128 stands for zero in the data rows.
Here is a table of points, one per row:
[ 83 133 100 180 118 158 104 171 121 145 141 144 158 122 144 108 108 154
 156 110  60  81 174 101 116 117 129 149 139 164 171 160  93 113 142 145
 113  98 114  93  97 167 190 122 102 226 141  89 136 215  56 175 100 125
 114  89  85 150  88  88 215  82 147  82]
[118 179 161 112 121 104 143 129 138 128 162 114  80 172 125 115 112 131
 145 132 108  70 117 130 117  95 163 128 110 121 158 215 146 101 110 142
   2 127 121  79  77 124 164 120 167 119  99 104 117 142  33 116 140 131
 162 137 122 125 124 123  86 190 170 112]
[187 108 144 155 150  73 134 141 135 146 133 165 144  93  86 163 116 110
  95 119 135  86 114  88  96 110 149 116 105 190  72 105  93 136 150 190
 115 142 104 159  93 147 120 130 112 201 118 195 118 133 152  97 128  68
 142 157 138  85 131 159 137 116 128  99]
[131 139 159 170 141 159 137 127 106 143 158 131  99 109 164 131 152 141
 187 150 115 123  45  69 136  93 126 184 138  85  52 170 106 114  73 160
 142 125 191 141 192 180  68 148 171 128 134 169 123 146 138 126 128  85
  78 136 100 178 106  81 106  68 109 121]
[120 126 171 174 149  90 178 124 106 159 137 234 119 128 135 124 144 107
 121  84  61  92 117 138 176 106  83  91 135 118 221 126 140 160   9 162
  84 152 140 109 194 123  58 144 136 168 194 100  96 158  33 101 139 154
 129 131 140  43 129 109 154 134  98 176]
[ 98  96 120  78 101  77 119 150 126 110  67  72 137 151 222 134 144  81
 100  98 111 125 124 152 142  98 179  52 138  84 128 126 131 117 121  74
 138 136  86  43 139 107  57 148 102 163 191 150 130 118 167 143 109 100
 106 116 138 108 126  31 106 119 198 125]
[127 159 108 114  73 145 140 116 126 147 149 117 162  79 131  99 160 154
 119 108 210 114 165 148 143  88 195 187 114  78 196 137 167 126 119 182
 158 166 176 181 138 121 105 140  48 137  95 172 117  90 107 170  97  97
 148 146 137  87 108  96 159 117 102 127]
[152  86 152 140  80 155 130 172 129 108 121 154 144 136 180 132  84 149
 101 123  87 157 149 182 107 186 140 166 119  91 100 161 135 128  92 119
  88 106 149 133 115 149 139 171 115 142 137 117 138 108 170 111 159 166
 177 154  79  45 132 168 151 100 128 131]
[103 122 158 130 153 152 194 119 111 144 122 121 138 168 149 153 135 120
 146 182 123  63 160 137 164  90 140 137 147 165  79  71 113  82 127 175
 103 115 190 169  91 154  84 147  72 125 155  80 108 107 158 124  95 194
 163 131 116 128 151 131 214 150 162 114]
[103 124 192 138 116 120 145  98 136 138  97 115 105 144 161 139 120 125
 111 137 142  80 152  70 143 153  92 169 135 128 195  95 165 134 159 175
  69 137 150 123 149 133  97 107 106 146 176 209 151 109 154 123 139 131
  41 118  80 123  92 216 135 119 129 118]
[100 126 155 197 145 155 147 175 126 168 138  94 102  71 136 191 101  86
 157  96 140 105 141  51 110 137 110  57 124  31 148 142 126 124 162 127
 107 151 159 133 151 100  72 136 173 160 114 182 170 130 123 112  87 243
 206 142 122  89 110 114 163 141 132  77]
[120  82 170 110 115 142 142 188 112 122 189 152 130 131 100 101  76 118
 164 154 117 119 216 118 123  63 101 113  90  98 104 161 158 159 167 157
 103 149 133 122 157  58  93 125  82 119 126  50 116 122 145 106 124 141
  92 145  92 144  87  99  94 132 127 134]
[ 75 140 166 137 144 118 135 108  92 148 122 148 161 164 140 169 151 144
 110 148 135 163 143 146 110 129  48  92 118  47 109 176 128 141 154 173
 157  85  62 130  83  92 151 151  98  75 159 135 138  96  98 128 143 156
  94 101 115 114 131 120 123 120 108 110]
[150 146 163 163 130 141 139 184 167 126 134 203 148 159 140 141 155 140
 119 125 164 187 171  56 131  73  58 171 133 164 180 120 107 125 103 131
 185 149 183  45 123 147 132 160 134 183 123 137 140  84 148 128 106 156
 133 179 120 126 151  85 110 170 178 119]
[134 100 193 118 126 128 152 118 174 139  52 102 142 137 130 141 141 113
 139 135 155 122 115 106 145  88 141 133 117 122 148 161 140 103  99 132
 174 163  85 140 142 137 134 123 132 144 112  10 120 121  84 101 123 202
 123 147 100 114 143 185 153  37 159 128]
[ 95 150 142 124 147 112 129 172 147 123  73 137 194 105 114 131  77 103
 112 130  40 121 154 146 138  96 107 145  90  67 145 115 120 156  88 107
 107 185 144 195 113 152 135 146  92 112 121 161 123 144 100 116 107 181
  90 115 153 212 122 147 103 158 141 122]
[ 93 138 157 129 113 142 184 134 122 125 169 120 154 107 139 106 179  82
 147 109 203 128 169  56 100 138 111  86  84 244 133 174  75 140 108  41
  47 125 125 164 144 223 134 147  32 136 165 166  76 125 172 135 131 241
 110 128 164 110 110  91 123  68  81 142]
[139 166 140  65 140  87 130 145 111 130 152 124 144 148 135 160 102 122
  96 246 156 154 152  92 107 135 125 149 125 110 139 144 148 121 107 149
  87 131 110 197 172 139 117 160 208 158 163 173 114 164 123 111  74 174
 119 152  86 124 150  44 157  27 127  96]
[109  97 109  90 103 157 146  89 126 129 104 123  81 126 143 127 134 147
 133  89 138 199 208 152 108 115 139 153 156 152  58 138 108 122 106 166
 139 168 134 145 160 120 118 122 157 178 151 172 150 162  43  97 122 211
  77 149 158  98 141 143 145 178 116 108]
[153 141 172 130 138 154 186 183 127 154  93  82 126 123 132  88 149 187
 140  92  99 140 115 116 147 198 118 145 114  91 129  99 159 134 163 126
 124 117 102 150 113 110 144 129 172 139 133 131  43 122 137 108 121 170
  92 184 103 102 133  56 144 155 121 102]
[180 113  87 146 112 152 104 101 144 101 120 132  79 140 139 131 178 143
 137 112 111 116 133 115 139  79  77 111 158  84 162 140 115 133  78 105
  66 132 153 200  89  72 121 103 141 192 139  93  94  87 205 134 109 142
 119 136 138 143 136 149 137  85  99  99]
[150 169 145 192 159 206 127 150 112 166  82  98 140 141 162 142 114 100
 138  74 158 176 164 203 135  93  79 136  94 178 125 139 131 132 153 138
  52 134 130 189 168 141  90 153 163 153 138 102 110 119 109 143 103  97
 118 108 113 134 122 118 125 132 139 109]
[ 82 152 108 189 115 172  99 113 142 167 137 148 140 127 188 126 121  81
 143 130 119 131 191  57 127 167 195 117  97 184 175 128 170  81  77 169
 125 152 124 189  86 112  91 155 165  84 127 110 125 111 137 102 121  91
  99 175 134  81 134 128 113 124 132 118]
[113 159 178 118 122 138 186 154 129 148 156 150  94 139 116  92 159 138
 156 143  62 169 165  92 152 102 156 149 114 122 150 135 102 116 131  45
 140 110  98 160 122 134  80 144 132 160 155 162 176  90 111 113  98  85
 157 121 126 156 142 183 174 134 111  99]
[ 69 156 119  93 104 109 144 107 122 117 151 127 177 125 148 111 168 138
 165 104  98  89 165  89 204 144  66 154 154 107  94 130 103 136 182 146
 125 163 117 132 165 172 104 153 166 125 140 100 136 179 187 117  88 108
 181 121 158  54 152 146 126 125 189 107]
[123 154 123 114  85 146 103 120 133 180 115 107 153 165  71 183 127 108
 186 129 126  95 169 171 125 101  90  98 106 135 150 175 135 107  91  98
 161 108 144 124 162 140 121 128 137 152 108 177 103 156 197 114 111 105
  90 212 128 102 119 148 177 143  95 139]
[170 166 160 127 120 119 206  90 116 136 110 139 146  85 115 104 139 100
 109 166  86 144 159 101 117 102 124 128 135 165 111 145 228 127 111 137
 137  96 140  97 103 126 105 132 146 158  74 113 146 164 190 108  95 144
 101  76 162  79  89 116 150 118 113  95]
[123 144 152 120 192 175 131 130 135 146 161  38 141 137 150 125 145 116
  94 140 123 116 137  83 107 234 142 130 123 149 123 168 110 124  81 154
 155 123 158 137 177  61 143 144  61 233 128 105 140 175 152 161 136 115
 124 128 146 136 141 186 151 155 130 119]
These points spread out most along one direction. Take the direction at right angles to it along which they spread out most. Then take the direction at right angles to both along which they spread out most. Go by this last direction. Where along it does each point below lie, from 0 to 99? The average is 50, and the first point in the table lies past the average. One standard deviation of the points above along it is 16.
[150 146 163 163 130 141 139 184 167 126 134 203 148 159 140 141 155 140
 119 125 164 187 171  56 131  73  58 171 133 164 180 120 107 125 103 131
 185 149 183  45 123 147 132 160 134 183 123 137 140  84 148 128 106 156
 133 179 120 126 151  85 110 170 178 119] 45
[123 154 123 114  85 146 103 120 133 180 115 107 153 165  71 183 127 108
 186 129 126  95 169 171 125 101  90  98 106 135 150 175 135 107  91  98
 161 108 144 124 162 140 121 128 137 152 108 177 103 156 197 114 111 105
  90 212 128 102 119 148 177 143  95 139] 57
[187 108 144 155 150  73 134 141 135 146 133 165 144  93  86 163 116 110
  95 119 135  86 114  88  96 110 149 116 105 190  72 105  93 136 150 190
 115 142 104 159  93 147 120 130 112 201 118 195 118 133 152  97 128  68
 142 157 138  85 131 159 137 116 128  99] 68
[ 93 138 157 129 113 142 184 134 122 125 169 120 154 107 139 106 179  82
 147 109 203 128 169  56 100 138 111  86  84 244 133 174  75 140 108  41
  47 125 125 164 144 223 134 147  32 136 165 166  76 125 172 135 131 241
 110 128 164 110 110  91 123  68  81 142] 0
[ 75 140 166 137 144 118 135 108  92 148 122 148 161 164 140 169 151 144
 110 148 135 163 143 146 110 129  48  92 118  47 109 176 128 141 154 173
 157  85  62 130  83  92 151 151  98  75 159 135 138  96  98 128 143 156
  94 101 115 114 131 120 123 120 108 110] 39
[ 98  96 120  78 101  77 119 150 126 110  67  72 137 151 222 134 144  81
 100  98 111 125 124 152 142  98 179  52 138  84 128 126 131 117 121  74
 138 136  86  43 139 107  57 148 102 163 191 150 130 118 167 143 109 100
 106 116 138 108 126  31 106 119 198 125] 21
[152  86 152 140  80 155 130 172 129 108 121 154 144 136 180 132  84 149
 101 123  87 157 149 182 107 186 140 166 119  91 100 161 135 128  92 119
  88 106 149 133 115 149 139 171 115 142 137 117 138 108 170 111 159 166
 177 154  79  45 132 168 151 100 128 131] 54
[120 126 171 174 149  90 178 124 106 159 137 234 119 128 135 124 144 107
 121  84  61  92 117 138 176 106  83  91 135 118 221 126 140 160   9 162
  84 152 140 109 194 123  58 144 136 168 194 100  96 158  33 101 139 154
 129 131 140  43 129 109 154 134  98 176] 33
[123 144 152 120 192 175 131 130 135 146 161  38 141 137 150 125 145 116
  94 140 123 116 137  83 107 234 142 130 123 149 123 168 110 124  81 154
 155 123 158 137 177  61 143 144  61 233 128 105 140 175 152 161 136 115
 124 128 146 136 141 186 151 155 130 119] 79
[180 113  87 146 112 152 104 101 144 101 120 132  79 140 139 131 178 143
 137 112 111 116 133 115 139  79  77 111 158  84 162 140 115 133  78 105
  66 132 153 200  89  72 121 103 141 192 139  93  94  87 205 134 109 142
 119 136 138 143 136 149 137  85  99  99] 54
